In the data rows, 128 means zero.
Some points, one per row:
c(071, 070, 074, 066, 191, 189, 194, 193)
c(104, 099, 098, 142, 105, 101, 146, 146)
c(161, 137, 137, 151, 120, 121, 111, 110)
c(166, 152, 153, 167, 103, 101, 087, 088)
c(194, 186, 187, 151, 171, 170, 110, 111)
c(102, 107, 106, 109, 128, 125, 134, 134)
c(147, 155, 153, 161, 087, 088, 088, 086)
c(187, 201, 199, 149, 159, 158, 116, 116)
c(085, 077, 077, 069, 194, 194, 190, 189)
c(061, 068, 069, 061, 165, 163, 188, 188)
c(118, 121, 121, 157, 076, 077, 096, 094)
c(126, 135, 134, 160, 068, 069, 117, 115)
c(129, 138, 139, 161, 085, 085, 102, 103)
c(128, 140, 143, 165, 084, 088, 101, 100)
c(159, 150, 150, 165, 091, 093, 078, 077)
c(141, 125, 125, 164, 066, 066, 094, 093)
c(079, 051, 052, 067, 192, 193, 196, 194)
Here are 12 more points, each followed by its number:
c(082, 069, 071, 071, 178, 177, 186, 188) 0
c(164, 158, 156, 161, 103, 102, 079, 080) 1
c(154, 153, 150, 163, 087, 089, 077, 076) 2
c(163, 155, 161, 167, 089, 087, 095, 100) 3
c(068, 084, 083, 075, 189, 191, 189, 187) 4
c(140, 127, 128, 163, 083, 082, 105, 104) 5
c(097, 112, 110, 101, 127, 129, 148, 146) 6
c(091, 108, 112, 128, 117, 117, 136, 138) 7
c(191, 187, 187, 151, 146, 149, 116, 114) 8
c(100, 108, 107, 120, 114, 115, 128, 129) 9
c(089, 092, 091, 062, 180, 178, 180, 183) 10
c(104, 106, 107, 108, 123, 124, 129, 131) 11
Which of these numbered points is nearest to each point below, looking only along the 3 directions in which the first points spread most? Its number follows each.
c(109, 112, 112, 143, 105, 101, 142, 143) > 7
c(162, 143, 144, 160, 086, 086, 085, 086) > 2
c(104, 125, 122, 117, 121, 122, 134, 134) > 7
c(095, 112, 114, 110, 126, 120, 124, 126) > 11
c(186, 193, 192, 142, 149, 148, 105, 106) > 8
c(158, 168, 171, 165, 089, 088, 083, 084) > 3
c(196, 199, 199, 152, 148, 148, 117, 117) > 8
c(098, 119, 119, 113, 129, 133, 135, 135) > 6
c(064, 064, 066, 078, 178, 179, 182, 180) > 0
